M: rows in 3 groups, each row roughly a mix of its group's directions:
M (114 x 11):
[[-15  13  45 -13  -4  40 -37  -8  34   1 -32]
 [-23  21  18  32 -34 -15  49 -30   4  -1  28]
 [ -8  28 -39  20 -21 -14  57 -11   6 -14  28]
 [ 40 -25  20 -29  31   5   0  40  15  -8 -38]
 [-26   8 -27   1   4   5  -5 -58 -40 -18  32]
 [ 11   8  14  44 -44  -3  16 -57 -13  -3   3]
 [-18   8  -7  48  -6  -3 -23  -7 -30 -55  23]
 [-28  33 -19  10   5   7  54 -16  28 -29  25]
 [  0  27   4  28 -14  39  -4  46  29   6 -40]
 [  2 -42 -30   8 -34  27  11 -32 -42   9 -17]
 [-31  28   2  -7 -19  -3  38  38  47  15 -19]
 [-56   3  51  35  -5  -5   1 -16  -1 -12 -22]
 [-14   7 -12   1 -47  22  58 -26  20  11 -16]
 [-41  29   2  20  -4  18 -17  54  26 -27  -2]
 [ 29  -6  28 -37  19 -20   8  47  40  -6  -8]
 [-36  12   1 -10  57 -26   9  -1  20   3  44]
 [ -2  34  -9   7   3   3 -18 -39 -32 -52  31]
 [  4  28  24 -17  14 -25   1  35  64   2  10]
 [ 19  31 -20 -44  39 -23  -9  14  22  -8  36]
 [ 11   6  19 -12  -1 -13  38  48  50  21 -20]
 [-33  46   6 -24 -10  28   2  -5  54 -11   8]
 [-50  31 -31  29 -11  35  -9 -17  -5  -4  29]
 [  9 -10  54 -21  40 -34 -14  10  -8  32 -13]
 [-60  -2 -16  53   4   7  16  16  17 -14   9]
 [-27   6 -15  -9  51 -26  31  -5 -36   2  36]
 [-38  40 -12   1  12  12 -24 -40 -28 -18  33]
 [ -6  62 -45 -23  25   5 -16   9  10 -11  15]
 [ 61   4   5  -5   2   7  12  42  38  -8 -24]
 [-12 -18  -8   9   0  60 -31 -21 -43  11 -16]
 [-18   2 -46 -11  35  13  -1 -28 -32 -42  19]
 [  8   5 -39  34 -47  26  11  32 -10  14 -27]
 [ -1  42 -15  17   7   0  43   9  22 -52  21]
 [ -5  43 -29 -10  -7   2  17  12  13 -58  31]
 [ -4  50 -38 -40  36 -14  -8  14  20   6  10]
 [ 35 -20  41  -8 -18 -44  10  20  23  33 -10]
 [-27 -26 -20  20 -13  39  -6 -24 -50  -1 -29]
 [ 39  58 -32 -15  -4 -35  -7  12   4 -16   8]
 [  3  43  11 -23   8 -25  18   9  51 -28  29]
 [-50  55   3  14  -7  25 -20  -5  18   1  27]
 [-17  50 -59   2  -4  27  -9   2 -14 -22   9]
 [-35   4 -16 -30   7   1 -22 -44 -44   2  33]
 [ 26  34 -44 -36   4  31 -21  33  -6   8 -12]
 [ 22 -18  22 -12 -42  28  23 -18  39 -18 -35]
 [-27  29 -43  19  11  -4 -22 -10 -36 -11  43]
 [-53  22 -39  17 -23  33 -15   0 -25  13   4]
 [ 19 -10  46 -27  34 -29  -5  34  30  11 -18]
 [ 15 -56  21  16 -44   7  12  11 -10  25 -28]
 [-39  38 -10 -11  -7   3 -33 -35 -37  22  22]
 [ 30   3  10 -45  25  -6 -12  55  24   7 -21]
 [ 30   4 -35  39 -35  29  27  -1   9 -36  -2]
 [ 40 -44  -7  26   7 -25 -20  26 -39  11 -12]
 [-10 -37  32  -5  26   9 -59 -30  -8  11  -7]
 [ -2 -25 -11  10 -37  41  -2 -39 -48  -7 -13]
 [  3 -65  20  31   8  -5  32   5   6 -27 -20]
 [-46  -7  13  25 -22  50   2   1  -9  32 -28]
 [ 46 -24  24 -47  -7   2  23  10  30  27  -9]
 [ -8   7 -18 -45  28 -46  31 -20 -15  -7  29]
 [ -6 -21  17   7 -15  22  -5  57   9  23 -50]
 [-35 -15  -1  28 -19  56 -11   4 -25  11 -36]
 [-25  48 -30  23 -14   6  51 -12  -8 -13  16]
 [  4 -38  -4  16  -2  42 -34 -20 -48   5 -23]
 [-13  32  20 -10   3  27 -49  40  32   9 -19]
 [ -7 -35  14   6  27 -52  17 -37  -3   5  35]
 [ -6 -11  22  54 -18  44 -10 -26  22  28  -6]
 [ -5  -4  42  -8   7 -37   2  46  45  20  -1]
 [ 22 -50 -13  13   9 -25   4 -19 -58   9   3]
 [ 39  20 -12 -18 -15  -8 -17  50  19  10 -43]
 [-10  52 -13 -26  24 -26   3   6   3 -24  48]
 [ 57 -11 -14  20 -43   8   7 -34 -19  -7 -20]
 [ 15  -9  -9 -12   6  22 -50  49  -9   0 -42]
 [ -8 -19  -7  -4 -31  32   3  32  28  45 -39]
 [ 52 -28   1 -32 -16  -3  28 -10  19  30 -30]
 [ 32 -53   4   6 -19 -14   7  -8 -22  50 -17]
 [ 36  37 -57   4 -11  19   8  28  14 -20  -2]
 [  6 -28  29  39  30  10 -15  10 -40  14 -39]
 [-30  -3 -43  27 -18  25   2 -37 -44   6  12]
 [-32  13  21  -9  11   2   2  50  52  26 -12]
 [-18  66 -32  15  13   7 -25  17  28   7  -1]
 [ 16 -43  25 -24  28 -29  27 -25  25   7  30]
 [  4 -25 -13  10  21  34 -54 -12 -44 -20  -2]
 [-25 -14 -17 -19  -7  31 -14 -59 -34 -15  16]
 [  0 -23  22  24 -10  16  -6 -52 -46  33   4]
 [-29  48 -20 -27  -6 -16  -5 -19  21  -3  50]
 [ -3 -30 -14   2   8  21 -57  -8 -54   4  -4]
 [ 12  13 -10  19 -22  56 -42  29  -6 -20 -21]
 [-48  37 -42  15 -22  34   9   4  -1  21   5]
 [ 46 -18  27   2 -19 -48  36 -22  13  -4  -3]
 [ 33 -26  20  29 -50  -8  21  22  24  22 -16]
 [-13  33 -50  14   6 -17   4  51   2   5 -31]
 [  7  27 -23 -22  37 -14 -34 -13 -37 -22  36]
 [-20  41 -36 -25  29 -22 -19  40   4 -24   1]
 [  4 -56  16  26 -20  -3  13 -36 -37  10 -20]
 [-45  24 -37 -31  18   3 -12   5 -15 -36  30]
 [ 13  15   1  39 -36  19   8 -53 -30  -8  21]
 [-46  29 -12   0   4  25 -14 -32 -37 -37  -5]
 [-34 -11  -3 -38  -2   6  -3  -1 -21  68  -9]
 [-38 -44  55  10   5 -11  -5 -14  -8  28  -8]
 [ 15 -22 -32  22 -33  21  50  24  23  -7 -21]
 [ 42  10   8  -1  38 -33  19 -32   1 -44  -9]
 [ 22 -20   2  14 -24   4   2 -50 -59  10  -5]
 [ 40  20  15   0  -7 -51  25   8  38 -27  10]
 [ -4 -22 -19 -30 -11  19 -51  39  19  33  -6]
 [-23 -30 -11  23  11  49 -27 -33 -38  -7  -4]
 [ 26 -52 -14  -4  -5 -31  -3  -3 -47  32  -1]
 [-10  56  -7  19  -2  15 -14 -22 -17 -51  19]
 [-45   1   9  26   4 -42  33  15  30 -29  17]
 [ -3 -59   4   1 -14   4  14 -19 -37  22 -41]
 [-32  60 -24   8 -35  20 -12  -7  -1 -17  21]
 [  4  -5  -2  -1   3  -5   3  75  32  16 -31]
 [  2 -17  35  -8 -30  39  -5  -3 -40  43 -20]
 [  8   4 -28  -6  29 -12 -33 -28 -50 -31  26]
 [ 37 -13  28  23 -46   5 -13  30   0  16 -40]
 [ 15  57 -12 -13 -10  -7  -2  46  41 -10   5]
 [  1 -17 -37  -7  30   9 -33 -34 -53   0  -9]]

one row of each group, then the others: which group is each in?
[-22  -8  15   7  -5  46 -35 -53 -24 -13 -14]  (112)
[-23  53 -24  -6  28  13 -21   1   1 -27  41]  (61)
[-39  12   6  38  -1  47  -2 -21 -15 -34 -26]  (38)

[ 27  22  -2 -14 -46 -11  31  33  21  16 -39]  (61)
[-11 -34 -23   5  10 -12  22  22  35 -13  59]  (38)
[-45 -15 -15  25  40  12 -26  17  37  13 -24]  (61)
[ 26 -17  26  16 -20  11  14  37  32  17 -51]  (112)
[-29  12 -45   0  11   6  11 -32 -30 -25  45]  (112)
[  4  -4 -53  24 -21   8  36 -16 -38 -27  15]  (112)
[ 22 -44  40 -12  38 -19 -35  17   3  15 -14]  (112)
[  5  19   6  21 -12 -30  37 -15  37 -35  42]  (61)
[-40   7   4 -16  37  17 -21 -32   2   2  53]  (38)
[  2 -33   0   4  11  12 -25 -38 -60  27 -12]  (61)
[-40  -9  12 -44  47   9  -1  -5  -6  38  16]  (61)
